The same turns and mirrors carry the whole set onto itself, and each row onto the other rows of its family. Which rows share a family with each named row? Give them in list order.
These 30 rows form 5 families of 6 rows each.
kelip: 11; -17; 5; -13; -10; -1; 8; -5; 9; 24; 0; 5; -7
dagez: 6; -15; 5; -9; -6; 1; 13; -6; 8; 23; 2; 12; 0
rep: 14; -16; 9; -17; -18; -3; 8; -2; 8; 17; 1; -2; -12
bisap: 5; -23; 10; -3; -12; 1; 9; 1; 1; 20; 1; 12; -8
nabav: 1; -9; -3; -27; 2; -8; -12; 10; -4; -11; 19; -1; -4
tovad: -6; -5; -4; -28; 2; -9; -6; 13; -2; -10; 21; -1; -6
miga: -1; -7; -1; -25; 3; -10; -4; 18; -8; -10; 22; -1; -4
zoter: 0; -3; -4; -25; 1; -9; -2; 20; -9; -10; 18; 2; -1
nopo: 9; -14; 10; -10; -8; -5; 15; -2; 5; 24; 1; 4; -10
turez: 5; -24; 11; -3; -11; 0; 8; 0; 1; 20; 2; 12; -9
vit: -4; -5; -1; -22; 5; -9; -1; 17; -9; -10; 22; 3; 0
Nuveg: -3; -12; 0; -16; -2; -4; -9; 18; -11; -14; 15; 9; -4
Tedi: -4; -7; -3; -22; 7; -5; -7; 9; -5; -13; 22; 7; 3
Tolu: -7; -7; 1; -18; 3; -1; 3; 9; -5; -13; 25; 11; 7
Belon: 7; -13; 10; -8; -6; -4; 18; -2; 4; 24; 2; 9; -5
dalun: 1; -11; 6; -11; -7; -1; 17; -6; 10; 24; 2; 9; -6
toli: -2; -13; 1; -17; -2; -5; -10; 18; -11; -14; 16; 7; -6
Zamud: 1; -15; 9; -11; -4; -4; 14; -9; 10; 23; 6; 5; -10
gid: 6; -16; 13; -8; -4; -5; 16; -5; 5; 24; 5; 5; -9
gusa: 1; -3; -8; -26; 0; -4; -8; 15; -5; -11; 14; 6; 3
rad: -5; -1; -7; -28; 0; -7; -4; 16; -3; -9; 18; 2; -2
Dogu: 2; -14; 5; -26; -2; -8; -8; 8; -2; -12; 25; -5; -9
defin: 2; -22; 17; -8; -3; -2; 13; -11; 7; 14; 15; 7; -7
sud: 6; -21; 10; -10; -3; -2; 9; -10; 9; 23; 7; 6; -6
bik: -2; -11; -1; -17; -3; -5; -10; 19; -11; -14; 14; 8; -5
gereg: 5; -9; 5; -9; -12; 4; 19; -1; 6; 16; 1; 15; 4
nali: -9; -4; -5; -25; 5; -7; -3; 13; -3; -10; 22; 4; -1
famu: 5; -12; 6; -14; -9; -3; 13; -5; 11; 24; 1; 4; -11
kopu: 6; -24; 11; -4; -12; 0; 7; 1; 2; 20; 1; 10; -10
bufi: 5; -1; -7; -27; -12; -2; -2; 18; -4; -10; 11; 3; 1

The rest of the family of rad: tovad, dalun, Zamud, nali, famu
The rest of the family of Nuveg: bisap, turez, toli, bik, kopu
The rest of the family of dagez: kelip, nabav, Tedi, gusa, sud
The rest of the family of Dogu: rep, Tolu, defin, gereg, bufi

The same turns and mirrors carry the whole set onto itself, and each row onto the other rows of its family. Which rows share a family with each named row? Give them in list order.
These 21 rows form 7 families of 3 rows each.
posu: -19; -7; -2; 5; 13; 8; 12; -10; -5; -13; -8; 7; -8; -9
levor: 4; -4; 1; -11; 21; 12; 13; -6; -9; -7; 11; 6; -7; -10
pasup: -19; -23; 7; -14; -4; -1; 3; -1; -11; 1; 24; -7; -3; -8
nug: -3; -8; -9; 3; 20; 12; 4; 3; -13; -11; 2; -3; -11; -16
guku: -9; -15; -2; 23; 8; 16; 18; 2; -24; -10; 18; -6; 9; -2
fuga: 0; -6; 5; 9; 15; 16; 19; -1; -20; -1; 20; -5; 13; 11
far: -11; -2; 1; -3; 26; 6; 15; -2; -2; -15; 9; 6; -7; -8
dut: -18; -6; 16; 6; 7; 19; 22; 3; -15; 1; 17; -5; 13; 11
Laf: -13; -13; 6; -19; -15; 7; 4; 0; -16; -7; 14; 0; 1; -12
sur: -20; -11; 8; 24; 10; 10; 17; -6; -17; -10; 15; -9; 9; 7
pulu: 3; -12; 6; -15; -12; 11; 11; -3; -21; 0; 15; -3; 7; -5
rego: -13; -22; 2; 10; 4; 3; 18; 0; -6; -11; 18; -5; 8; 18
gezaz: -27; -13; 4; 19; 11; 8; 7; -10; -20; 0; 8; -7; 11; 4
rege: -5; -14; 0; -2; -11; 1; 12; 1; -22; -1; 8; -13; 5; -20
fogo: -17; -13; 9; -6; -17; 2; 3; -2; -19; -2; 6; -14; 1; -10
vufo: -6; -16; 9; -18; -12; 5; 9; -5; -9; -4; 1; 0; 5; 0
Lik: -14; -6; 1; 0; 17; 12; 4; -5; -6; -16; 1; 2; -17; -13
Milep: -27; -9; 6; -4; -15; 13; 6; -1; -19; 0; 1; -4; -1; -12
zapuv: -18; -6; 3; -6; 17; 12; 16; 10; 2; -10; 13; 0; -15; -2
meve: -12; -12; 7; -7; 28; 12; 4; -12; -7; -6; 12; 9; -5; -5
vaga: -15; -12; 5; 12; 8; 8; 11; 2; -19; -6; 19; -10; 18; 15

The rest of the family of posu: gezaz, Milep
The rest of the family of rego: pasup, zapuv
The rest of the family of vaga: far, Laf
The rest of the family of nug: guku, rege
The rest of the family of Lik: sur, fogo

The same turns and mirrors carry the whole set onto itself, and each row onto the other rows of its family. Which rows share a family with each named row? Give them in list order.
These 32 rows form 4 families of 8 rows each.
Davo: 13; 3; 8; 5; 12; 4; -6; 4; -22; 6; -5; -2; 15; 27; -5; -3; 1; 8
feni: 12; -28; 2; 11; -3; 10; 6; 10; -16; 0; -3; -11; 2; -1; -9; -16; 2; 0
nufov: 5; -23; 8; 5; 5; 12; -2; 0; -19; -2; -8; -4; 1; -16; 1; -16; 6; 0
Nef: 15; -10; 8; 8; 15; 24; 11; -10; -4; -23; -12; 2; -2; 22; -16; -9; 3; 2
zezuv: 2; -14; 5; 12; 4; 12; 0; 0; -5; -5; 3; -9; 1; -18; -16; -22; 6; 8
Nit: 9; -21; 6; -4; 26; 13; -13; -2; -17; -7; 2; -11; 7; 5; -3; 1; -2; 5
sar: 14; -25; -1; 13; 24; 20; -1; -11; -22; 2; 1; -9; 7; 7; -12; -5; -6; 7
deka: 14; -5; -5; 10; 21; 17; 2; -3; -6; 2; -22; 20; 15; 0; -14; -8; 2; -10
fibot: 12; -6; 3; 5; 15; -1; 9; 1; -11; -7; -27; -5; 9; 17; -15; -29; 6; -6
gav: 15; -7; -4; 22; 23; 13; 6; -7; -21; -1; -13; -7; -4; 6; -21; -25; 0; 1
baz: 6; -2; -9; 13; 13; 10; 8; -8; -3; 4; -26; -3; 4; 13; -21; -27; 2; -2
sen: 12; 0; 9; 3; -1; 12; -6; 2; -12; -12; -10; 15; 12; -9; -9; -16; -7; -4
pato: 5; -15; 3; 10; 17; 12; 0; -8; -15; 0; -14; -3; 2; 20; -28; -31; -3; 1
Fozaz: 1; -26; 6; 0; 27; 17; 1; -3; -13; -3; 2; -8; 1; 14; -8; -18; -9; 11
Puru: -5; 5; 13; 13; 7; 10; 6; 5; 0; 1; -11; 1; 7; 6; -2; 0; 23; 10
lepe: 13; 0; 4; 16; 29; 7; 0; 4; -24; 6; -20; 11; 13; 7; -11; -4; -3; -3
Mova: 10; -13; 3; 18; 23; 13; -1; 7; -10; 7; -22; 14; 22; 16; -2; -13; 3; -5
vifak: 8; -10; 9; 7; 0; 15; -2; 6; -7; -21; 0; 5; 19; -5; -20; -9; -9; -8
suru: -1; -3; 13; 5; 20; 25; 11; -14; 4; -16; 0; -4; -2; 3; -21; -12; 7; 3
Kogiv: 3; 4; 0; -4; 5; -2; 3; 1; -11; -5; -3; -10; 19; 15; -14; 2; 6; 13
faz: 8; 4; 1; 9; 15; 24; 6; -6; 10; -13; -6; -7; -4; 21; -19; -11; 1; 1
mulak: 7; -14; 1; 11; 24; 6; 1; 8; -1; -7; -22; 12; 21; -4; -16; -5; 12; -9
gen: -7; -6; 2; 14; 9; 23; 4; 2; 3; 0; -4; -8; 5; 19; -7; 4; 22; 1
tuto: -9; -18; 18; 4; 8; 18; 8; 3; -8; -6; 2; 1; -5; -10; -10; -14; 2; 6
Limet: -3; -11; 0; 9; 2; 17; 11; -3; -5; -5; -7; 2; 3; 11; -21; 1; 27; 8
duve: -3; 7; 19; 6; 7; 8; 2; 12; -14; -3; -8; 13; 12; -5; -8; -3; 0; -1
Dode: 10; 7; 13; 6; 9; 12; -2; 11; 3; -10; -1; 9; 21; -5; -2; -12; 1; -5
tekos: 20; -20; -1; 3; 24; 8; 3; 5; -9; -3; -4; -11; 8; 9; -1; 7; -3; 10
tagib: 0; -8; -4; 5; 21; 5; -5; 7; -13; 5; -3; -1; 21; 28; -3; -15; 4; 11
mezo: -2; 5; -2; 16; 12; 17; 1; 9; 3; -6; 1; 7; 18; 11; -4; -7; 22; 7
bifog: -6; -4; 5; 3; 6; 5; -13; 4; -16; -1; -2; -16; 15; 22; -8; -2; 6; 8
Dugi: 7; 5; 0; 20; 11; 25; 8; -5; 0; -19; 4; -3; -1; 2; -17; -21; 9; 5

The rest of the family of tagib: gav, Fozaz, lepe, tuto, duve, mezo, Dugi
The rest of the family of sen: nufov, Nit, deka, baz, faz, gen, bifog
The rest of the family of Limet: feni, Nef, fibot, vifak, Kogiv, mulak, tekos

